50 stands for zero in the data rows.
How far apart are the two rows of each pair, measured in a hidden way? 0 means very close, and 20 very far. Two or three weighted sums of its numbers give each row a place; it is the straight-line distance between the places.
array([46, 60, 44, 60, 44, 65, 54, 49, 42, 44, 39, 54, 51, 45, 50, 43])
array([43, 44, 52, 45, 53, 41, 46, 46, 55, 53, 52, 64, 50, 46, 45, 62]) -> 5
array([47, 69, 39, 56, 25, 71, 50, 45, 24, 37, 43, 61, 46, 52, 49, 32])
array([60, 53, 43, 60, 58, 49, 58, 62, 51, 48, 41, 54, 48, 55, 39, 45]) -> 4
array([46, 47, 49, 35, 50, 45, 42, 50, 44, 44, 57, 48, 45, 51, 58, 54])
array([46, 55, 46, 50, 45, 65, 59, 48, 37, 43, 51, 47, 43, 49, 61, 39]) -> 11
array([48, 44, 55, 29, 64, 39, 49, 49, 59, 57, 55, 27, 58, 60, 57, 58])
array([50, 57, 50, 53, 62, 46, 45, 43, 60, 54, 43, 51, 56, 49, 41, 56]) -> 2
array([55, 46, 48, 62, 52, 55, 58, 67, 51, 54, 45, 49, 49, 45, 51, 50])
array([48, 24, 59, 44, 43, 32, 41, 43, 56, 52, 56, 67, 40, 39, 64, 70]) -> 9
array([51, 47, 49, 55, 51, 52, 56, 56, 43, 56, 44, 50, 48, 40, 56, 49])
array([44, 48, 52, 36, 60, 41, 46, 31, 57, 58, 38, 42, 52, 44, 60, 62]) -> 6
array([57, 47, 46, 44, 55, 42, 48, 53, 53, 50, 53, 46, 47, 59, 42, 50])
array([53, 36, 59, 49, 44, 39, 40, 50, 56, 47, 61, 63, 45, 44, 52, 62]) -> 10
array([44, 38, 49, 42, 48, 37, 38, 42, 62, 55, 59, 59, 59, 52, 48, 64])
array([68, 70, 38, 69, 78, 51, 68, 82, 59, 46, 47, 33, 60, 65, 17, 38]) -> 6
array([65, 48, 52, 61, 67, 46, 56, 68, 61, 53, 56, 42, 53, 54, 39, 43])
array([40, 50, 53, 55, 33, 64, 52, 38, 35, 45, 46, 55, 46, 34, 73, 45]) -> 5
array([57, 77, 35, 61, 47, 64, 51, 56, 42, 43, 37, 62, 48, 49, 29, 40])
array([50, 39, 52, 43, 49, 45, 47, 41, 55, 49, 44, 59, 46, 47, 62, 62]) -> 9
array([53, 41, 50, 50, 48, 45, 47, 47, 54, 59, 45, 50, 60, 44, 62, 61])
array([56, 68, 44, 64, 45, 63, 56, 53, 37, 49, 45, 63, 44, 47, 39, 35]) -> 9
array([69, 50, 46, 83, 55, 46, 50, 78, 61, 54, 56, 52, 60, 50, 21, 40])
array([60, 59, 48, 64, 74, 47, 62, 70, 60, 54, 45, 33, 58, 61, 28, 46]) -> 10
array([33, 68, 47, 51, 24, 77, 51, 34, 27, 32, 46, 52, 48, 47, 60, 31])
array([48, 36, 54, 40, 57, 34, 44, 44, 62, 53, 62, 41, 51, 50, 58, 66]) -> 7
array([48, 47, 50, 59, 52, 59, 54, 60, 42, 47, 52, 40, 48, 55, 48, 38])
array([47, 70, 45, 49, 28, 74, 53, 46, 23, 36, 45, 49, 40, 50, 57, 35]) -> 3
array([49, 62, 47, 63, 47, 65, 55, 55, 42, 44, 42, 46, 47, 48, 47, 36])
array([46, 50, 51, 37, 54, 42, 49, 39, 55, 56, 49, 45, 51, 51, 52, 57]) -> 8
array([48, 50, 49, 38, 52, 44, 45, 41, 53, 42, 51, 60, 48, 57, 47, 52])
array([62, 67, 45, 72, 46, 62, 55, 57, 46, 50, 36, 65, 49, 46, 37, 38]) -> 6
array([62, 41, 48, 67, 52, 54, 63, 69, 48, 41, 56, 64, 41, 50, 44, 40])
array([47, 73, 46, 67, 25, 75, 53, 41, 33, 45, 43, 68, 45, 38, 49, 37]) -> 6
array([45, 36, 47, 42, 49, 55, 57, 49, 41, 42, 52, 44, 38, 51, 72, 49])
array([48, 47, 51, 50, 52, 43, 47, 52, 62, 57, 54, 42, 56, 56, 43, 49]) -> 6
array([51, 55, 49, 61, 27, 72, 54, 43, 38, 50, 50, 64, 44, 40, 59, 35])
array([53, 44, 58, 47, 40, 38, 37, 40, 63, 55, 52, 52, 54, 39, 50, 60]) -> 11
array([53, 50, 55, 43, 62, 32, 39, 39, 73, 67, 44, 56, 62, 43, 33, 73])
array([60, 52, 59, 32, 61, 36, 49, 49, 69, 55, 50, 38, 57, 55, 48, 66]) -> 13
array([50, 66, 45, 65, 30, 68, 49, 42, 40, 47, 41, 63, 55, 39, 45, 42])
array([47, 38, 57, 51, 46, 40, 47, 41, 64, 57, 44, 50, 62, 37, 56, 64]) -> 2
array([51, 54, 43, 41, 55, 41, 45, 50, 54, 51, 45, 47, 55, 54, 42, 58])
array([59, 42, 48, 46, 55, 40, 45, 63, 50, 44, 61, 58, 48, 54, 48, 55]) -> 10
array([42, 34, 52, 43, 55, 33, 43, 48, 54, 57, 55, 53, 49, 53, 56, 61])
array([59, 50, 44, 63, 48, 57, 59, 65, 49, 55, 48, 59, 47, 49, 40, 46]) -> 8
array([48, 42, 51, 65, 40, 58, 57, 59, 43, 42, 60, 62, 44, 49, 54, 44])
array([53, 55, 53, 52, 56, 55, 60, 59, 48, 52, 44, 32, 42, 56, 50, 42]) -> 9
array([57, 65, 49, 68, 66, 55, 61, 59, 58, 54, 36, 50, 50, 53, 34, 43])
array([57, 58, 44, 59, 45, 60, 58, 57, 47, 46, 41, 60, 45, 40, 47, 46]) -> 9
array([50, 59, 49, 62, 66, 58, 60, 62, 46, 49, 43, 41, 53, 50, 38, 37])
array([38, 47, 46, 39, 50, 60, 54, 48, 36, 35, 40, 38, 42, 55, 71, 41]) -> 7
array([46, 53, 42, 47, 34, 61, 51, 52, 29, 40, 52, 58, 39, 47, 61, 42])
array([67, 58, 38, 64, 54, 52, 57, 78, 46, 44, 52, 51, 47, 55, 27, 37]) -> 4
array([48, 74, 46, 52, 29, 70, 50, 42, 35, 45, 46, 61, 42, 42, 43, 41])
array([59, 43, 49, 49, 62, 36, 50, 57, 68, 60, 52, 48, 65, 53, 44, 61]) -> 9
array([48, 47, 58, 27, 63, 33, 38, 38, 62, 56, 57, 38, 54, 50, 48, 65])
array([41, 30, 56, 40, 42, 45, 38, 45, 40, 46, 59, 66, 31, 51, 73, 59]) -> 7
array([55, 48, 51, 46, 50, 39, 48, 49, 61, 57, 48, 60, 58, 49, 46, 63])
array([59, 54, 41, 62, 44, 62, 51, 70, 42, 47, 49, 62, 48, 45, 41, 42]) -> 6
array([36, 41, 52, 42, 47, 38, 41, 28, 59, 57, 35, 71, 49, 31, 58, 72])
array([39, 55, 48, 51, 46, 62, 56, 49, 41, 48, 40, 39, 47, 50, 60, 42]) -> 11
array([44, 23, 57, 32, 53, 32, 44, 52, 56, 49, 62, 53, 43, 51, 68, 66])
array([56, 41, 52, 45, 49, 41, 44, 55, 58, 49, 65, 48, 53, 56, 41, 57]) -> 7
array([47, 43, 58, 53, 32, 63, 55, 57, 33, 46, 55, 61, 35, 44, 67, 42])
array([48, 43, 54, 42, 62, 31, 41, 44, 73, 60, 46, 43, 60, 51, 48, 68]) -> 6
array([59, 51, 43, 72, 52, 53, 62, 66, 52, 50, 51, 54, 55, 49, 41, 44])
array([54, 50, 49, 51, 43, 60, 54, 58, 36, 39, 58, 52, 44, 58, 51, 39]) -> 7
array([49, 50, 45, 50, 38, 56, 49, 56, 31, 36, 60, 60, 46, 62, 59, 35])
array([42, 46, 48, 42, 55, 40, 42, 41, 60, 54, 49, 52, 56, 54, 42, 54]) -> 8
array([60, 51, 46, 72, 46, 57, 53, 67, 52, 47, 57, 56, 56, 47, 37, 42])
array([46, 43, 51, 53, 29, 45, 35, 40, 52, 49, 54, 71, 49, 42, 51, 56]) -> 9
array([45, 50, 56, 43, 47, 38, 40, 32, 63, 54, 46, 60, 53, 37, 58, 62])
array([49, 44, 42, 56, 52, 54, 59, 61, 40, 43, 56, 49, 45, 55, 52, 39]) -> 7
array([48, 57, 50, 54, 48, 58, 60, 59, 38, 43, 49, 46, 44, 51, 52, 41])
array([49, 52, 57, 46, 47, 45, 42, 39, 53, 59, 48, 54, 54, 41, 52, 59]) -> 9
array([40, 41, 61, 40, 56, 46, 49, 39, 57, 56, 39, 36, 53, 43, 74, 62])
array([47, 49, 50, 40, 56, 42, 47, 40, 57, 59, 55, 38, 52, 55, 49, 53]) -> 18
array([47, 45, 50, 46, 47, 43, 42, 40, 58, 57, 45, 57, 56, 39, 50, 64])
array([66, 48, 51, 60, 75, 45, 60, 77, 60, 57, 58, 27, 58, 60, 28, 45]) -> 6
array([47, 35, 53, 44, 51, 37, 46, 43, 63, 61, 45, 51, 59, 42, 65, 66])
array([47, 41, 58, 49, 58, 42, 53, 46, 58, 56, 47, 35, 54, 54, 51, 54]) -> 10
array([55, 52, 53, 47, 44, 45, 39, 45, 52, 49, 52, 57, 50, 47, 49, 55])
array([54, 59, 51, 54, 67, 53, 62, 64, 48, 42, 53, 37, 43, 68, 34, 36]) -> 17
array([49, 39, 52, 41, 52, 35, 43, 45, 64, 54, 48, 54, 54, 53, 53, 65])
array([60, 74, 43, 69, 43, 63, 56, 60, 42, 56, 33, 52, 55, 42, 33, 38]) -> 17
array([46, 65, 47, 61, 40, 66, 53, 52, 32, 37, 41, 52, 47, 51, 49, 33])
array([50, 55, 47, 54, 52, 60, 65, 61, 42, 53, 42, 49, 40, 50, 53, 44]) -> 6
array([57, 49, 50, 51, 59, 40, 47, 59, 62, 52, 52, 41, 59, 63, 41, 54])
array([63, 55, 46, 60, 45, 58, 57, 61, 43, 46, 53, 59, 52, 52, 43, 44]) -> 6
array([53, 62, 42, 62, 30, 66, 49, 50, 33, 33, 53, 75, 38, 44, 50, 35])
array([43, 51, 50, 38, 63, 39, 45, 35, 60, 50, 46, 36, 54, 55, 51, 60]) -> 8
array([47, 34, 48, 51, 39, 44, 46, 51, 45, 41, 62, 63, 40, 52, 61, 54])
array([50, 52, 52, 34, 46, 41, 41, 36, 54, 49, 58, 58, 45, 53, 39, 54]) -> 6
array([47, 43, 54, 40, 49, 40, 41, 47, 55, 57, 57, 51, 51, 45, 49, 63])
array([47, 55, 48, 48, 48, 64, 59, 49, 30, 40, 51, 47, 33, 55, 56, 36]) -> 6
array([41, 37, 58, 25, 58, 43, 47, 47, 50, 42, 55, 43, 43, 54, 65, 58])
array([55, 56, 49, 72, 51, 51, 52, 62, 59, 56, 43, 56, 56, 52, 39, 44]) -> 8
array([43, 46, 58, 33, 53, 41, 44, 39, 57, 58, 48, 45, 52, 48, 56, 61])
array([60, 43, 57, 50, 52, 35, 39, 49, 59, 56, 62, 54, 53, 50, 47, 62]) -> 3
array([42, 41, 52, 48, 54, 43, 47, 39, 59, 56, 45, 59, 55, 40, 51, 59])
array([50, 45, 48, 34, 71, 32, 48, 48, 64, 52, 47, 53, 51, 56, 47, 66]) -> 4
array([43, 42, 57, 40, 50, 34, 37, 33, 64, 58, 41, 62, 50, 37, 59, 71])
array([48, 57, 44, 54, 43, 72, 59, 55, 33, 37, 56, 51, 37, 50, 56, 30]) -> 14
array([39, 63, 53, 63, 29, 68, 51, 36, 39, 46, 42, 64, 50, 42, 56, 38])
array([59, 82, 36, 68, 27, 69, 47, 48, 37, 46, 43, 74, 56, 40, 38, 38]) -> 13
array([60, 40, 46, 64, 49, 51, 59, 71, 42, 44, 66, 67, 39, 52, 45, 36])
array([47, 44, 50, 33, 51, 47, 47, 51, 42, 45, 50, 48, 40, 54, 56, 55]) -> 5
array([48, 43, 50, 50, 51, 59, 56, 56, 38, 46, 55, 38, 41, 54, 61, 39])
array([49, 40, 52, 41, 45, 36, 45, 43, 58, 49, 58, 51, 56, 49, 56, 60]) -> 3
array([49, 40, 52, 50, 66, 37, 56, 56, 63, 60, 47, 45, 60, 59, 48, 60])
array([55, 60, 54, 51, 45, 47, 39, 51, 49, 50, 62, 53, 50, 56, 39, 50]) -> 4
array([41, 46, 58, 54, 27, 66, 53, 32, 35, 47, 44, 59, 40, 35, 74, 45])
array([49, 29, 50, 68, 44, 52, 64, 58, 44, 44, 50, 54, 45, 46, 57, 47]) -> 9
array([59, 51, 48, 48, 55, 42, 45, 55, 61, 53, 51, 50, 57, 56, 36, 55])
array([48, 49, 55, 32, 65, 48, 51, 49, 57, 53, 50, 25, 56, 59, 51, 58]) -> 9
array([50, 36, 52, 42, 55, 36, 44, 46, 59, 56, 59, 50, 50, 58, 51, 60])
array([53, 56, 40, 54, 32, 61, 47, 51, 36, 51, 46, 55, 49, 41, 51, 47]) -> 15
array([56, 45, 47, 47, 45, 46, 39, 47, 57, 53, 59, 55, 51, 51, 44, 58])
array([54, 57, 47, 62, 58, 64, 59, 53, 44, 46, 45, 36, 49, 50, 53, 36]) -> 4
array([53, 48, 51, 61, 56, 58, 64, 68, 42, 43, 48, 41, 42, 59, 51, 40])
array([48, 37, 58, 48, 47, 35, 37, 45, 69, 66, 55, 53, 60, 39, 53, 63]) -> 9
array([44, 44, 51, 40, 54, 43, 50, 47, 51, 54, 47, 51, 47, 47, 60, 57])
array([37, 27, 56, 37, 42, 40, 44, 40, 51, 46, 54, 59, 45, 49, 72, 64]) -> 8
array([47, 60, 47, 38, 61, 41, 41, 32, 63, 55, 44, 51, 59, 55, 40, 61])
array([47, 71, 47, 59, 35, 68, 54, 44, 34, 40, 48, 63, 44, 52, 46, 33]) -> 3
array([58, 51, 50, 36, 60, 44, 46, 61, 50, 45, 69, 35, 53, 68, 37, 47])
array([52, 57, 48, 43, 57, 47, 49, 50, 52, 53, 55, 38, 49, 60, 39, 46]) -> 8
array([45, 45, 53, 48, 53, 37, 48, 37, 65, 61, 45, 47, 60, 46, 52, 64])
array([53, 43, 48, 60, 50, 55, 56, 62, 51, 49, 53, 45, 54, 54, 52, 45]) -> 12
array([53, 52, 49, 47, 56, 45, 51, 41, 69, 67, 39, 36, 68, 41, 49, 55])
array([51, 58, 47, 56, 52, 59, 59, 50, 49, 45, 40, 46, 52, 51, 49, 39]) -> 8
array([43, 56, 57, 38, 54, 45, 42, 35, 57, 52, 46, 49, 50, 50, 51, 55])
array([43, 45, 59, 45, 49, 49, 44, 45, 51, 50, 57, 49, 44, 48, 58, 47]) -> 1
array([43, 31, 56, 43, 66, 44, 48, 47, 61, 53, 48, 41, 51, 54, 58, 57])
array([44, 45, 50, 59, 40, 67, 59, 55, 39, 48, 50, 44, 42, 45, 64, 40]) -> 8
array([45, 45, 46, 49, 49, 53, 57, 61, 42, 47, 49, 42, 48, 53, 63, 46])
array([48, 53, 56, 61, 63, 59, 61, 53, 57, 60, 40, 36, 53, 51, 45, 43]) -> 11
array([59, 42, 50, 64, 56, 51, 54, 72, 50, 49, 59, 53, 45, 52, 41, 40])
array([65, 61, 41, 71, 46, 58, 52, 76, 39, 40, 64, 55, 48, 61, 29, 36]) -> 7
array([47, 50, 48, 38, 61, 45, 50, 38, 47, 53, 41, 50, 49, 52, 59, 60])
array([56, 56, 42, 67, 39, 56, 51, 56, 41, 41, 55, 74, 44, 45, 40, 40]) -> 5
array([48, 42, 51, 43, 53, 42, 49, 43, 57, 53, 47, 56, 55, 51, 51, 56])
array([54, 53, 43, 56, 34, 50, 45, 48, 46, 44, 63, 59, 51, 53, 41, 48]) -> 13
array([66, 55, 49, 62, 59, 53, 59, 72, 51, 48, 52, 42, 51, 52, 35, 41])
array([47, 48, 43, 45, 41, 56, 54, 48, 41, 45, 55, 44, 46, 57, 60, 44]) -> 8
array([49, 45, 52, 41, 65, 40, 49, 58, 53, 46, 56, 35, 47, 64, 48, 52])
array([45, 41, 52, 41, 60, 40, 46, 44, 57, 48, 55, 51, 51, 51, 51, 58]) -> 3
array([48, 50, 49, 43, 51, 40, 40, 40, 56, 53, 53, 53, 54, 44, 47, 58])
array([43, 61, 53, 61, 36, 69, 56, 50, 32, 47, 52, 53, 40, 46, 52, 37]) -> 12
array([59, 50, 48, 58, 72, 51, 66, 74, 55, 50, 48, 37, 47, 68, 36, 42])
array([53, 57, 53, 48, 56, 61, 55, 57, 43, 43, 54, 40, 46, 55, 48, 37]) -> 9
array([59, 55, 56, 44, 45, 41, 44, 43, 54, 51, 56, 48, 53, 49, 46, 58])
array([49, 46, 50, 41, 47, 44, 39, 36, 60, 58, 46, 48, 50, 45, 57, 64]) -> 7
array([40, 53, 49, 47, 40, 68, 59, 45, 39, 44, 38, 46, 43, 41, 73, 44])
array([45, 39, 53, 50, 32, 62, 51, 55, 32, 34, 62, 50, 36, 45, 73, 40]) -> 5
array([50, 54, 45, 62, 27, 60, 45, 55, 33, 39, 61, 74, 42, 49, 45, 35])
array([60, 51, 42, 46, 55, 43, 47, 60, 54, 46, 57, 53, 48, 53, 34, 54]) -> 3
array([48, 42, 50, 45, 52, 43, 48, 48, 58, 52, 57, 48, 51, 50, 49, 53])
array([40, 36, 57, 41, 52, 40, 45, 42, 59, 58, 48, 42, 60, 50, 66, 62]) -> 8
array([50, 46, 52, 38, 57, 45, 45, 39, 54, 54, 56, 43, 53, 55, 49, 51])
array([51, 50, 52, 49, 67, 54, 60, 69, 48, 51, 45, 30, 50, 54, 46, 45]) -> 4
array([45, 32, 59, 36, 57, 33, 44, 51, 63, 55, 61, 36, 52, 48, 59, 66])
array([51, 79, 38, 56, 46, 68, 54, 51, 40, 42, 53, 56, 46, 55, 29, 28]) -> 8
array([62, 60, 50, 42, 72, 39, 51, 53, 65, 55, 44, 29, 61, 61, 33, 55])
array([45, 27, 54, 46, 51, 39, 48, 47, 62, 57, 60, 47, 50, 49, 57, 60]) -> 8
array([41, 44, 53, 48, 50, 52, 50, 43, 61, 57, 42, 46, 58, 45, 63, 54])
array([42, 39, 61, 36, 51, 42, 43, 39, 58, 56, 53, 40, 52, 49, 54, 65]) -> 14
array([37, 40, 54, 40, 54, 42, 44, 41, 51, 57, 50, 53, 45, 52, 62, 57])
array([59, 49, 58, 42, 54, 46, 45, 48, 62, 55, 58, 36, 60, 52, 44, 56]) -> 6
array([56, 43, 56, 41, 50, 40, 46, 60, 51, 50, 64, 49, 48, 53, 44, 50])
array([46, 54, 51, 35, 60, 38, 52, 46, 61, 55, 46, 37, 56, 57, 51, 61]) -> 13
array([44, 45, 51, 30, 68, 33, 44, 39, 58, 48, 44, 50, 47, 50, 52, 70])
array([49, 36, 61, 26, 65, 41, 51, 51, 52, 56, 55, 31, 48, 55, 62, 59]) -> 6
array([40, 43, 56, 59, 47, 58, 62, 52, 41, 42, 52, 49, 41, 51, 65, 43])
array([55, 79, 37, 58, 47, 62, 53, 50, 41, 43, 34, 55, 51, 51, 35, 41]) -> 17
array([49, 47, 54, 49, 55, 44, 49, 45, 59, 57, 45, 47, 51, 47, 52, 59])
array([43, 55, 51, 41, 62, 38, 42, 40, 57, 48, 43, 47, 52, 59, 41, 54]) -> 4
array([51, 44, 49, 42, 63, 41, 58, 56, 52, 48, 53, 40, 51, 66, 52, 54])
array([39, 46, 56, 49, 46, 43, 43, 30, 59, 61, 47, 54, 58, 44, 55, 64]) -> 2
array([48, 43, 46, 32, 61, 41, 43, 48, 51, 51, 61, 43, 48, 59, 58, 57])
array([40, 61, 49, 62, 37, 66, 52, 38, 39, 47, 38, 58, 42, 40, 56, 41]) -> 6
array([46, 47, 50, 24, 65, 36, 51, 41, 58, 48, 46, 36, 50, 56, 65, 66])
array([49, 54, 47, 44, 54, 41, 49, 41, 55, 55, 48, 50, 53, 54, 50, 51]) -> 10
array([40, 54, 49, 52, 27, 64, 49, 47, 34, 44, 54, 59, 40, 49, 56, 39])
array([38, 44, 55, 59, 27, 66, 55, 48, 29, 34, 56, 68, 37, 44, 67, 40]) -> 8
array([56, 23, 56, 41, 62, 27, 41, 59, 68, 57, 68, 45, 52, 54, 52, 65])
array([78, 73, 38, 69, 69, 51, 55, 83, 60, 52, 48, 43, 62, 65, 6, 41]) -> 4
array([49, 53, 48, 41, 64, 40, 47, 42, 67, 59, 34, 38, 56, 50, 49, 62])
array([48, 47, 54, 53, 60, 60, 62, 54, 49, 54, 47, 30, 54, 51, 56, 41]) -> 6
array([57, 52, 44, 49, 65, 39, 51, 53, 64, 57, 45, 42, 61, 56, 35, 54])
array([50, 41, 58, 50, 41, 39, 38, 34, 61, 59, 52, 57, 57, 41, 48, 63]) -> 2
array([43, 56, 53, 39, 38, 45, 31, 27, 55, 54, 40, 68, 48, 31, 60, 67])
array([48, 45, 50, 57, 47, 58, 54, 52, 40, 51, 46, 59, 42, 49, 57, 40]) -> 2
array([50, 42, 50, 46, 57, 39, 50, 44, 62, 54, 43, 56, 59, 40, 54, 63])
array([42, 41, 58, 39, 57, 42, 52, 31, 61, 65, 21, 53, 53, 33, 73, 72]) -> 5
array([66, 59, 37, 71, 54, 54, 56, 75, 44, 45, 50, 52, 50, 62, 25, 37])
array([48, 56, 44, 38, 58, 43, 43, 50, 48, 47, 50, 45, 56, 58, 46, 54]) -> 7
array([47, 41, 53, 47, 60, 42, 50, 45, 61, 52, 50, 36, 64, 57, 51, 55])
array([60, 65, 47, 63, 56, 57, 56, 60, 47, 46, 38, 47, 49, 61, 34, 40]) -> 4
array([41, 45, 51, 47, 55, 60, 63, 56, 36, 38, 52, 41, 37, 60, 57, 37])
array([53, 68, 45, 60, 48, 59, 54, 55, 43, 44, 38, 64, 49, 50, 36, 39]) -> 11
array([49, 41, 49, 57, 54, 41, 50, 60, 48, 45, 65, 58, 46, 53, 52, 47])
array([51, 42, 50, 60, 60, 49, 57, 62, 53, 47, 48, 46, 51, 59, 40, 45]) -> 4
array([47, 38, 57, 44, 62, 41, 51, 43, 62, 54, 48, 45, 51, 45, 61, 66])
array([53, 64, 45, 54, 51, 45, 47, 38, 63, 58, 37, 55, 64, 48, 32, 54]) -> 14
array([44, 60, 44, 45, 40, 71, 50, 47, 24, 34, 49, 51, 33, 55, 53, 30])
array([53, 51, 52, 45, 52, 45, 47, 46, 56, 48, 54, 50, 49, 44, 47, 55]) -> 3
array([49, 61, 45, 33, 64, 50, 54, 48, 57, 52, 38, 30, 57, 58, 46, 54])
array([56, 37, 59, 22, 78, 33, 48, 61, 56, 48, 58, 24, 48, 71, 53, 65]) -> 7
array([49, 54, 49, 51, 51, 44, 43, 38, 61, 59, 47, 48, 58, 42, 43, 55])
array([46, 37, 54, 52, 48, 42, 46, 41, 64, 62, 42, 49, 58, 41, 58, 63]) -> 7
array([59, 50, 55, 55, 56, 53, 52, 51, 53, 58, 44, 51, 47, 47, 49, 48])
array([42, 42, 56, 40, 41, 44, 43, 41, 47, 52, 51, 53, 47, 39, 56, 61]) -> 13
array([59, 58, 41, 66, 44, 59, 54, 58, 38, 38, 52, 71, 43, 54, 42, 39])
array([56, 56, 51, 53, 61, 47, 53, 49, 67, 56, 39, 40, 67, 54, 45, 56]) -> 11
array([63, 63, 47, 70, 44, 60, 56, 66, 37, 43, 56, 58, 45, 51, 38, 32])
array([52, 38, 56, 63, 58, 54, 61, 62, 48, 44, 61, 51, 43, 54, 51, 37]) -> 16
array([38, 32, 55, 22, 53, 41, 45, 30, 53, 51, 46, 48, 50, 47, 73, 66])
array([48, 55, 48, 65, 32, 58, 50, 39, 54, 58, 48, 56, 53, 37, 54, 51]) -> 18
array([47, 56, 45, 42, 49, 60, 52, 55, 30, 33, 58, 46, 40, 62, 55, 39])
array([55, 54, 50, 50, 48, 42, 43, 45, 61, 61, 44, 55, 59, 49, 41, 60]) -> 7
array([46, 51, 57, 41, 59, 45, 51, 43, 65, 64, 38, 38, 61, 53, 54, 62])
array([64, 58, 45, 72, 52, 55, 60, 79, 42, 47, 53, 60, 45, 58, 26, 34]) -> 16
array([48, 42, 54, 38, 48, 45, 47, 48, 56, 54, 60, 40, 53, 55, 55, 54])
array([55, 62, 44, 56, 48, 58, 55, 55, 48, 46, 51, 49, 55, 55, 35, 40]) -> 3
array([65, 53, 45, 77, 72, 44, 56, 77, 64, 57, 50, 44, 60, 53, 24, 43])
array([56, 67, 37, 52, 50, 53, 53, 57, 46, 42, 47, 51, 57, 57, 38, 42]) -> 2
